Named turns come first, each shown by rows before and after it. Which turns, in which order, take the first row of each pair that follows to the second? Write the first one first, as in the answered first pair.
Femup:
[  0   2 -11   1   9   9   7   9 -15  13  -7   3   2  -7   6   3  18  -9
   2   9]  ->  [ -6  -9  -6  -4   9   8  -1   2   1  -2   7  15 -26  -6   1   4   0   9
  -3 -15]
[  9 -20 -17  18  16 -25  23 -17  -8   7  -8   9 -18  10   9 -24  20   8
  -8 -29]  ->  [ 12 -12 -15  21  25 -13  17  -3 -29  23 -20   1 -10   7  -2 -21  29  -8
   2 -17]
[-19 -12   4 -19 -20   1  -4  -6  41 -23  22   9  -9  14  -8  17 -21   7
   1 -12]  ->  [ -9   9  -3 -13 -13   6  11  15   6   4  -2  -8  38  17  -6  13  11 -27
  20  34]
Bep:
[ -2   4  -6  -9  11  26  -5  22 -45  15 -19 -26  24  -2 -31  30   6 -36
  40  22]  ->  [-22   2 -17  -9  24  40 -27  21 -29   9  -6 -18  -1  -1 -38  24 -15 -33
  44   7]
[ 21 -16  23 -17 -25 -15 -10  -3  -8 -13 -10 -12   1  -6  -6  17  14   5
 -27   4]  ->  [-19 -14  13 -28  -8 -24  -8  -2   8 -23  -3  -6 -18 -12  -2  24  10   0
  -5  -3]
[ 39 -28  28  12  -8 -12   1  -5 -18  -8 -12 -17   4 -30 -12  13   2  24
 -13  -8]  ->  [-12 -27  14 -10  17 -26  18   2  -2 -25  -6  -7 -21 -36  -5  27   0  13
  20 -17]
Mirub:
[ 13   2  -6   5   0   3  -7  -8  14  -2   5   6  -8 -19  -6  -5 -19 -11
  -3  -4]  ->  [  9   2   2   2  -4  -4  -4  -8   8  -5  -4   5 -13 -23  -8   3 -15 -10
  -3 -14]
[-27  -4   5  -4  26 -20  10  14 -11  16 -29  -8 -38 -28   9   6   8  -8
  22 -12]  ->  [  0  10  -7  27  16 -20  16  -2  -3  24 -22  -5  -6 -14  42 -30  20  -5
  -6   7]
[-20   7  -2 -16  23 -36  46   6  -5  -5   4   6 -35 -12  23  19  14  18
   7  -4]  ->  [ -2  17 -32  10  13 -13  38 -10   6   7  22   8   0   4  44 -24  13  13
 -15  22]
Now pairs of rows:
Between the rows of a pair lie 2 to 3 turns.
[ 14  15  -3  34  13   4  -3 -11 -18  12 -19  -6  11  -3  13 -31   5  -4
  -8   4]  ->  [  0  13 -12  34  22  11 -17 -15  -5   7  -9  -2  -7  -6  12 -27  -8  -5
  -4  -4]
Bep then Bep
[ -6 -14  13 -18 -20  11   3  -3  -3   4 -16 -25   9  11 -27  28  -7   7
  -4   1]  ->  [-30 -12  -1 -22  -8  12   5  -3  13  -5  -7 -19   0   8 -26  28 -13   1
   6  -4]
Femup then Femup then Bep
[-20 -14   6  -2  -7   0 -34   8 -16  -8  -3  -3  27   8 -24   8 -15  -6
 -16  -3]  ->  [ -6 -13   3  12 -16 -10 -21  -5  -4  -8   3   1  42  14  -6  -7  -8  -1
 -32   5]
Mirub then Femup then Mirub
[-14   0 -13  -2  18  18 -38  -3  11   6   9 -12 -17 -12  11 -21  11 -15
 -17 -20]  ->  [-14  -4   6  -7   0 -19  13  -7  20   0   3  -7   6  -8  35 -16  35 -11
 -23  -8]
Mirub then Femup
[-18  21 -30  24  32  27 -18  23 -24  -2  -6  -7 -35  -5   1 -22   4 -13
  27 -21]  ->  [ 15  18 -14  22  14  35 -21  34 -46   8 -14 -20  -8  -2 -17 -12   9 -14
  16  -8]
Bep then Mirub
[-17   8 -41  15 -10  -3  28 -32  59 -11  38   9  15  27  43 -43   2  -5
 -20  30]  ->  [-66   8 -32 -35  22  21 -23  19  24 -17  17 -15 -33   2 -30  27 -28 -27
  41   9]
Mirub then Femup then Femup
[-21 -15  16 -27   4 -17  -1  14 -11 -10  -3  -5 -21 -28   3   0  -4   0
  -1 -20]  ->  [-14 -15  -5 -16  -4   6 -20  -4  10 -12  19   3 -15 -13   7 -24 -18   5
 -21 -21]
Femup then Bep
[ 28  11  29  -4 -37  -1 -16  10   1  11  39  29   2   5 -48  27 -19  22
 -11 -17]  ->  [  7   9  11   1 -23  -3 -16   2  23   1  49  40 -21   1 -36  17 -30  24
  -4 -32]
Mirub then Bep then Bep
[-41  18 -19  14  48  26 -14  13  -3   9 -10  -4 -24 -17  11  -4   5 -17
  32  -4]  ->  [ 17  -4   2  25  -1  17 -24 -24  29  -7  14  20 -20  -3  17 -27 -16  30
 -33 -29]
Bep then Femup
[  6  -4  -9 -15  14  18 -16  26 -28  -8   7   4  -3  -3 -21  -2   0   5
   2   6]  ->  [ -7  -8 -10 -18  20  12 -10  27 -26 -10  10   3  -9  -3 -18   1  -1   4
  10   5]
Bep then Bep
[  5  10 -17  17  -3   5  -8  -7  12  16   6  10  17   5   7 -27   7 -10
   1  30]  ->  [ 17  10   4  14  -1   7 -14   9 -22  31 -13   0  14  -7 -13 -12  11  -7
   5  25]
Bep then Femup then Bep
[  7 -14  11 -14 -24  10   2   4  13  -8   7   3  11   9 -32  19  -2  -3
 -17  -4]  ->  [-11  -3  10 -17  -3   0  22  18   0   0  -7  -1  17   7 -22  24  22 -23
   8   9]
Mirub then Bep then Femup
[ 21  12 -16 -10 -12  16 -26  20 -25  20   0  -9  36  23  -5 -23  15 -11
   1  26]  ->  [ 37  -6   5  -1 -20 -15 -28 -14  -9  -1   7  14  -5  14  10 -27  -1  33
 -37 -21]
Femup then Mirub then Mirub
[-11  14 -11 -10 -14  25 -18  22 -12   7  -1 -31  38  19 -21   9  -3 -36
  19  46]  ->  [-16 -10 -12 -13 -29  22 -36  -9  38 -28  33  -1 -11  20 -23   6 -43   4
  -8  -1]
Bep then Bep then Femup
[ 19  -1  12   1   4   6 -12  -5 -19  16  -4  10 -19 -16 -18   3 -16  15
 -20 -25]  ->  [-14  15 -12  -6  24  -1  18   9 -23  24 -10   3   3 -13   2   4  14 -22
  17   8]
Femup then Bep then Femup
[  4   3 -17  10 -11   5   1  -6  15  -2   5   1   7   7  16 -22   2  -2
  -3  14]  ->  [-14  -7  -3  -9  -4  -2 -10   2  13 -11   5   3 -23  -3  -5   2 -14  12
   7  -9]
Femup then Femup then Mirub
[ 12 -17  32   1 -21 -31  28   6 -21 -11 -22 -16   9  -7  -2   0   3   9
   7   1]  ->  [-16 -25  16  -7  -7 -20   0  -3   9 -25  -2  -3 -31  -9  -6  -4 -28  16
  13 -25]
Femup then Femup then Bep
[  7  13  -3  12  14  -1   9   5 -29  12  -6  -6  -5 -19   8  -8  18   4
  12   6]  ->  [  4   7 -12  19   4   5  -2 -12   1   1  15   6 -20 -12  14 -19  -4  20
  -5  -8]
Femup then Mirub
[ -9   2 -30 -20   8  21 -33  12   5  -6   9  -2  -6  15 -26  -4 -21 -10
  10  -1]  ->  [  3   6 -23 -17   3  12 -13  20  -8   9   1 -12  28  20 -19  -6   4 -25
  11  31]
Femup then Femup then Bep
[ -1   2   3  27  -9  -1  -9 -18   6   3  -7  14   4  -5  23 -30   5  18
 -10   1]  ->  [-16  -3  -4  17   0  15 -33 -12   6  -2  -3  11 -17  -6   2 -17 -14  17
   4 -14]
Femup then Femup then Mirub
[ 11  -6  11  25   5 -21  12  -3  -8   0 -46 -10  -4 -14  21   2   5  22
 -12 -14]  ->  [ 17  -3   8   8 -13  14 -13  14 -24   6 -39 -27  21  -2 -15  13  -3   3
  -7  11]
Mirub then Mirub then Bep
[-15  -4  18  -3   2 -13  12 -18   3 -15  10  12  -7 -15 -19  -6  -7  17
 -14  -1]  ->  [-30   6   0  -2  19   5  -1 -11   8 -10  12   3 -12 -15 -25 -15 -14  -1
   5   3]
Femup then Bep
[ -9   1  -5   5  -3 -38  25 -23   4   5  -6  16 -11  -4  41  -9   2 -24
  12 -19]  ->  [-33   0 -18 -14   4 -16   4 -14  11   0   4  11 -21   0  18   7 -18 -39
  30 -27]
Mirub then Mirub
[-30  31 -23  31  37   4  -8   1 -13   9  -6   0  -6  -1  23 -17   7 -16
  23  -3]  ->  [ -2  17  -1  27  25  19 -41   9 -41  10 -19  -8 -19  -8 -10  -3 -12   1
   5 -22]
Mirub then Bep then Mirub
[ -1  -5  11  15  -4 -23  27 -10   3 -22   5  17  -4   7  22  -7  -7  12
 -19  -5]  ->  [ 16   1  11  16 -16  -8  21  -6  -7 -14   0   7  25  16  17 -11  -2   2
 -24  15]
Bep then Mirub then Bep
[-10 -17  30 -31 -13 -35  22  23  -7  -7 -24  -3 -35 -15 -10  32 -16  -4
  17 -25]  ->  [ -6 -11  27 -29 -13 -29  23  35 -27   4 -34 -12 -21 -20 -15  29  -3 -14
  25 -10]
Femup then Femup
[-28   0  19   8  38  43 -28  -5  21  16  10 -24  -3   9   8   4 -15 -28
  11  21]  ->  [-34   0  27  -1  37  27  -4   3  19  12  -2 -29   8  10  14   9   2 -35
  24  28]
Bep then Bep
[ 19 -17  12   0  -5 -10 -13 -10  16   3 -10   4   2  -1  10   4   3  23
  -7 -14]  ->  [ 22  -4  -2   3  -3  13 -19  -3   7  12 -10  -3  19   8   6  -8   8   4
   2  12]
Mirub then Femup
[  7  -6   2  -2  -1  17 -18  -2  -8   3   3   1 -12   2 -21   1 -14   8
  -3  -5]  ->  [  9   6  -2   2  -1  19 -12   5 -18  12  -5  -6   5   4 -14   0   0  -5
   1  12]
Femup then Femup
[ 14   4  27   1  11  -7  -1  26 -49  14 -27 -16   6 -18 -21  21  19 -14
  16   4]  ->  [-46  10 -21   5  41  -2   3  13  -2  -3   0   0 -18 -13   8   1   9 -26
  40  -3]
Mirub then Bep
[  0  20 -16 -28 -34 -28  14   2  47   4  21  -7  36  33  32  -9  13 -22
 -13  41]  ->  [ -1  12   3 -53 -39 -21   5  22  25   9   8 -23  37  28   4  23  11 -29
  -4  43]
Mirub then Bep then Bep
[ 11   6  -9   5 -13   2  11 -15  11   1  12 -16  37  15   8 -16   4  -7
 -20  14]  ->  [-17   0 -11 -30  -9   6   3  -2  25  -8  23 -17  16  15 -15  10 -14 -11
   1   3]
Mirub then Femup
[-12 -15  14 -37 -20  -8  11  13   0   2  -5  -6  18   2 -31  22  15 -10
  26   9]  ->  [-27 -21  -1 -15  -7 -16   4 -13  36 -11  15  17 -15  -1   0  -3  -7  15
  10 -24]
Femup then Mirub then Bep
[  8  -2  21 -11  -5 -13 -10 -14  -2  17 -17  -6 -19  15  11  -9   3   7
  20 -12]  ->  [ 15   2  14 -12 -15  -1 -10  -8  -4  22 -16 -12   0  23  10 -10  10   1
  19   5]
Mirub then Mirub then Bep
[ 10   3   8 -12 -14  22 -16  13 -27   9  -5 -12  25   3 -26  16   0 -13
  -6  17]  ->  [ 24 -10  14   3 -27  -2  -2 -19   6  -8  12  11  13   8  -6  -1  -7  22
 -37  -6]
Mirub then Femup then Mirub
[ 11  14 -24  26   6  42 -36   8  -2   9   4  -9  13   9 -11 -21  -8 -14
  -1  16]  ->  [ 21  15 -12  27  -1  30 -15  10 -16  19 -13 -14  31   8  -6 -16  12 -15
   1  32]
Bep then Bep then Bep
[ 50  -6  20  -8  -3 -26  27 -11  -7  -8   5  -1   6 -19   3 -25  -5  19
 -12 -30]  ->  [ -6   5  -8 -24  24 -30  44  -1  10 -11   7  -4   2 -17  19 -21   7 -10
  33 -17]
Femup then Bep then Femup
[  4 -11  18 -37 -20 -22   6  17   8 -17   2  13 -18  -9  -9  41  -1   8
   0  -4]  ->  [ -3  -8  12 -21 -16 -37  30   4  24 -19   7  21 -17 -10  19  25  14  14
  -5  -8]
Bep then Mirub then Bep
[-18   5 -17  -9   7   7  -9   4  29 -18  14  12   0  13  -9   6 -15  -5
  18   3]  ->  [ 12   2  -2   6   1  12 -31   4   8 -10   7   8  -5   7 -23   7 -25   9
  -2 -10]
Femup then Mirub then Bep
[-10 -20   1 -39 -16 -34  12   8  31 -13   9  -9  11  13 -23  11  -8   0
  10   8]  ->  [-12 -19   5 -40 -13 -23  -4   9  24  -9   5 -13  -7   8 -33  21 -18   3
  14  -3]
Femup then Femup
[ 25  -6   7 -10 -42  27 -21  14   6   8  -3  -7  28   5 -11  15   5   4
  -8   1]  ->  [-11  -9  12 -27 -32  -9  19  19  20  -5  -7  -2  16  -2   5  33  19  -2
  14  -2]
Femup then Bep
[  0 -25  21 -33 -33  -7   5  15  13 -25  12 -15  11  14 -20  27 -18   6
   8  -4]  ->  [-19 -18  -1 -32 -19  13 -17  16  21 -21  19 -14   1  13 -21  20 -27  -1
  16  -7]
Femup then Bep
[ -3  13  -7 -13  12   6   1  31  14   7 -14 -20  14 -31  -4  24   2   0
  29  20]  ->  [  1   6 -26  -5   0  24 -23  10  43  -2  11  -6   3 -18  -5   3 -22  15
   7   3]
Femup then Femup then Bep
[-24  14 -19  -3  16   0   2  -4  21   4 -11   1  14  -4   5  -3 -14 -16
   9  40]  ->  [ -5  13 -16   9   7  15 -28 -12  22   5  -2   5  -1   0 -10 -12 -34   1
 -13  20]
Bep then Femup
[ 15  -4  18 -10 -20  -8  10   7 -14   3   0   3  26   5  -1   4   4   0
  -7  10]  ->  [ 16   0  12   4  -9 -16  20  -3 -14   8  -1   9  23   0  17 -12  11   2
 -10   6]
Femup then Bep then Mirub
[ 14  -9  -6 -10 -15   8  -4   8  -8   2 -13 -11  11  17 -22  21  -2 -15
   5   9]  ->  [ 21 -22   7 -10 -16  -8  -4   1  -2  -9  -8  -1  -7  15 -18  22  -6   5
  -2 -11]
Mirub then Femup
[-32   1  10 -12  16 -30  38   4   7  -8  -4  -2 -13 -12  17  18  12  -5
  29  -7]  ->  [ 21  -8  41   0  -6 -27  24   2 -24   5 -21 -10  -5 -17   3  17  14  16
  -4 -11]
Bep then Mirub then Bep
[-21  -3  28 -32 -11 -20  23  33   1   1 -18 -12  19   1 -25  17  10  -7
  24  10]  ->  [-29 -10  11 -36 -23  -8  15  18  40 -15  12   0  15  12 -19   6  -9   0
  15  10]
Bep then Femup then Mirub
[-21   5 -10 -10 -30  13  21  19  26 -11  28 -12  18  -9  39 -10  -3 -11
   3  10]  ->  [-26  -2  -3 -28 -32  22   6  34  17 -10  24 -20   9 -12  15  10 -15 -15
  13   5]
Bep then Bep then Mirub
[  2  -2  23 -11   2   9  -2  20 -28  -3 -11 -10  -2 -11 -19  24   5   2
  12   6]  ->  [ 10  -4  21  -8  -6  17 -15  18 -27  -4  -7  -8  -5  -8 -22  18  -1   7
   3   0]
Bep then Bep
[-25  13   9  -9  37 -17  16  18 -28   3 -41  -3 -17  -7  10  10  28  -4
  30   3]  ->  [ 22  15  25   6  17  -5   7  16 -47  18 -48  -7   8  -5  -1  -3  30   3
  -2  12]
Bep then Bep
[-14   4 -13   4  10   5  -5  -2  10  -7   4   9  -9  -8   7   2 -14  -2
   3 -12]  ->  [ 21   2   4  13   0  -1  -2  -4  -8   0  -6   5  -3  -8   6   2  -6  10
 -16 -14]
Mirub then Bep
[ -1  17  -4  24  -1 -19  -1   8  -1  24   5   5   0   5  -6 -29  -8  -5
 -28  -9]  ->  [-15  21  -8  23   5 -17   4  10  -1  26   4   5   0   7   0 -32  -3 -13
 -15  -4]
Bep then Bep then Femup
[ 18  15 -15  12 -20  38  -8  -3  -1  12  -6 -28  68  23  19 -37   3 -35
  -1  60]  ->  [ 14  -6 -13   6 -41  13   1 -35  53 -18  27   5  48  31  37 -45 -17  -2
 -29  31]
Femup then Femup
[-10  -4  -8  10  -7 -15   2 -31  23 -12  23  23 -18   6  21 -20 -15  26
 -25 -20]  ->  [ 26   5  30  13  -8 -22  11  -4 -44  18 -23  -6  13 -10   2   2  18  15
 -17   2]
Femup then Femup then Bep
[ -8  -9  35 -19  -1 -42  32  44 -28  -9 -34  -3  10 -48   6  12   8  -7
 -17  21]  ->  [ -7 -24  26 -13  -2 -15 -20  28 -10 -24 -11  15 -35 -52 -11   8 -39  21
 -35 -24]
Femup then Bep
[  5   2   9 -14 -30   6   3  -1   2   5  10 -24  46  11  -8  24  16 -17
  11  31]  ->  [ -7 -12  17 -27 -23   3 -20  -1   6  -6  16 -18  -4   1 -29  45 -12   0
   9  -8]
Mirub then Femup
[ 11 -10 -15  31  22 -26 -16 -15 -11   4  -6   9  -6  -1  20 -22  19  15
   4   1]  ->  [ 14 -23  -8  17  13  -8 -47 -10 -10   1   2   9 -23  -2  -5  -6  -3  22
   2 -12]
Mirub then Bep then Femup
[ 22   6 -25  -1  20  39  -5  -2 -13  18 -18 -13   9   0 -15 -10   0 -14
 -12  17]  ->  [ 30 -13   0  -3   5   3  15 -22  11  -3 -12  11 -27  -8  -3  -5 -12  20
 -37 -20]
Femup then Mirub then Mirub
[ 24   4  32 -21 -18  -7   9  13 -10  -2 -18 -21  -6  -2  10  18  14 -22
  19  -5]  ->  [ 29  -7  37 -19 -26  -7  -5   3   3 -11  -3 -12 -21  -3   4  20  -2  -3
   4 -21]
Femup then Bep then Bep
[ -9 -25  21  14   9 -21  21  29   8 -10  -8  13 -12  -9  30   7  18  -1
  12  -2]  ->  [  7 -17   5  32  14  26 -31  33 -14   5  -8   0 -15 -11   4  -6  -4  -4
   3  -7]
Bep then Femup then Femup
[ -4   5  18 -16 -10 -37  24  -8  20 -14  -4  10  -1  14   8  25  16  -3
   9  27]  ->  [ 36   3  28   0 -25 -21   1 -13   6  -3  -4   5  10  17   1  15   8   4
 -22  29]
Bep then Bep
[ 21  10  -1  25  -1   8  -7  -7 -18  17  -7  -9  14   0  -1 -17   9   5
 -15  11]  ->  [ 13  -3  11  12   2   2 -18  -4 -13   0  -2  -4 -22 -10 -15  -2 -15  16
 -18 -18]
Femup then Mirub then Mirub
[ 33  -6 -11 -12 -61  37 -11 -28  23   5   0  -1  33  24   6 -19 -18 -19
 -31  10]  ->  [ 15 -16  27 -50 -56  10   4   6 -10  -5 -29 -17  16  13 -29  36  -5 -24
   0   5]
Mirub then Bep
[-15  15  -4 -33   5  14  -6  24   7  13  -6 -25 -26 -15   4   1 -11  -4
  22   1]  ->  [ 25  15  16 -24 -12  12  -5  21 -14  25 -15 -29 -11 -15  -3   0  -4  11
  -4   0]
Bep then Mirub
[ 19   1   4  18  -4   6  -2   1 -21  20 -15  -7  26   3   1   1  18 -12
   9  16]  ->  [-18  -2   2  11  18 -17  14  -6  -7   4 -15   4  -6  -5  17  12  19  -9
  30  -5]
Bep then Mirub
[ -9  -7  14 -32 -10 -15  13  21  -7  -4  -6 -13  15  -2 -15  24   8 -20
  20  21]  ->  [-15  -8  11 -31  -6  -9  -2  20 -11  -9  -6 -12  -3 -11 -28  29  -7 -12
  22   6]
Femup then Femup then Femup
[ -9  -1 -18  -3  -8  -7  10 -10  28  -4  19  10  16   9  17  -8  12  12
  -8  26]  ->  [-28  -7 -11 -24  -2  -4 -12  -1  22 -14  19   6 -11   3 -13  12  -4  10
   9   8]
Bep then Mirub
[  7  23 -19  30   4  14  13  12 -15  11  15 -11  38  27  22 -28  10 -26
 -11  28]  ->  [-15  22 -26  19  13   1  29  17  -9  10  15 -13  28  22  29 -19  15 -33
   3  27]
Bep then Bep then Bep
[-23  -4 -11  -7   9 -22  23 -12  25 -14  14   9 -18   2  27   4  -3   4
  13 -17]  ->  [ -1   0   0  15  15 -32  21 -14   4   3  -3   9 -19 -10  33  -7   8  13
  -3 -26]
Femup then Femup then Mirub
[ -7  11  23   2  20   2  -4  -9  15 -13   4   8 -44  13 -16  24 -39  34
 -16 -35]  ->  [ -2  28  19   8  35  24 -17  16 -23  12 -21 -17 -24   6 -29  27 -23   8
   8  -8]
Femup then Femup
[ -9  -6   9 -27 -10 -18  29  -2   3 -11 -10  -3  17  -3  -4  17  10  -7
  13   3]  ->  [-17   0 -23 -10   1   6   2 -21  31 -14  14   8   6   6   2 -11 -12  -4
   1  -7]
Mirub then Bep
[ -9   3 -20  -1 -11  35  -4  12   6  -1  -6  10  32   2 -32  13   1 -22
  -1  43]  ->  [ 14  -9  18  -5 -15  18  -7  17 -18  -4 -26   9  16 -11 -47  32   2  -6
  -9  18]
Mirub then Bep then Bep
[ -5 -19  15 -26 -25   7 -21  12  18 -17   4   2   7  17 -24  31 -16   9
 -11  -7]  ->  [ 12 -18  35 -14 -23  -5 -13   7  -3 -11 -12   5   2   4 -18  29  -8  23
 -23 -21]
Mirub then Femup then Femup
[  6   3  -7   2   4 -15  17 -32  18  -8  23  22   2  17  28   1  -4   8
 -18  -4]  ->  [-17  10 -11 -14   6 -16  26 -18  15 -14  21  11   7  18  18  19   1 -11
   9  13]
Mirub then Bep then Bep
[ 15   5 -11  -3   4  39 -73  -7   3 -18  10 -19  -1  17 -18 -18 -39  12
 -35 -21]  ->  [ 20  15  28 -10  21  10 -38  27 -59   0 -39 -42  11  -5 -26  18   0  -5
  -5  -2]
Mirub then Femup then Femup
[ 40   2 -13  20  -4   6  -7  -9   4  23   4  -6  28  10   9 -41  -8  10
 -29   5]  ->  [ 16  -3  18 -20  13 -19  17  28 -37  25 -30 -24  13  -8 -18  15  10  -5
  19   3]
Femup then Mirub then Bep
[  0   9 -19  19   6  -6  20  -5  11 -13  -7   9 -11  12  43   8   3  -4
  36  11]  ->  [ 11   1  -6   1  -2  20 -26   8  -7 -11  -8   0 -30   9  -2  29 -31   3
  29  -7]
Mirub then Bep then Mirub
[ -2   3 -14  -6 -18  29 -25   7  11  -5  14  -5   6  13 -15   1 -15 -11
   0   7]  ->  [ -2   4 -18  -8 -17  28 -22  11   6  -2  12 -10  14  14 -13  -3  -9 -13
   1  13]
Femup then Femup
[ 14   3   2   9 -10  17 -17 -14  15   6  10  -6  -4  -8  -7   6 -13  14
 -12   6]  ->  [  3   8 -10  11  -1  19 -10 -16  25   3  16  -3  -3  -6   3   4 -10   4
   0  12]
Femup then Bep then Bep
[  2  -8  14  -2 -17 -23   8  -4  12 -10   4   7  -1  -3  11  -2   6  10
 -11  -9]  ->  [ -5  -6  -4   0 -15  -6  -4  -8  25  -8  17  10  -2  -2  10  -9  -3   5
 -12 -10]
Bep then Mirub
[ 24  -5  11  32   8 -21   3 -31   7   2   3  10 -12   5  31 -27  -7  29
 -23 -18]  ->  [  4  16 -28  25   7  18  -9 -17  14  14  15  -1  30  25  19 -36  -4 -15
   1  28]
Mirub then Femup
[ 32  13  20  -7 -30 -24   7  -2 -20  -6  25 -17  51  -1   1  13  15  -7
  -2  17]  ->  [  3   6  29 -24  -1 -31  -5  11 -32 -16   8 -20   5 -22 -15  38   2  -6
  28 -18]
Femup then Bep
[ 21  -9   4  20 -12   7 -13 -15 -12   3  -2  -3   9  -3 -10  -1  10   0
 -23 -14]  ->  [-12 -11  -7  -7 -14  14 -20  -9  13 -10  13  -1   3   3 -23  17  -6 -10
  -4 -13]
Mirub then Femup then Mirub
[ 13   4  -9  -6 -25  -4  11  11  14   3   3 -16  29   3  17  -3  33 -16
 -13  28]  ->  [-26  -2 -32 -13   2  12 -21  10  31 -13  17  -9 -22  -6   2   3   0 -16
   5  -1]
Bep then Femup then Femup
[ 24   6   6   8  -3  11   3  14 -30  15 -26 -13  24  -5 -10   0  14 -10
  -9  16]  ->  [ -6   0 -24 -11 -13  30  -9   6  14  -2   8  -6  22  17 -15   1 -15 -18
   2  24]
Femup then Femup then Mirub
[-57   2 -37 -16  26   4  19   0  17  17   4 -18  13  16  15   5  -5 -38
  23  22]  ->  [-25 -29   6 -31   8   4 -23  -3  -1   3   1 -14 -34   1 -29  38 -46   9
  -3 -32]
Bep then Femup then Mirub
[ 12   1  35   4 -17 -20  29  -6   9 -24   9  -4   8   5   4  12  33  10
 -26   7]  ->  [-24   1  19  -4  -3 -23  32  -9  29 -36  20   2 -10   6  13  12  26   2
  -6   4]
Femup then Bep then Femup
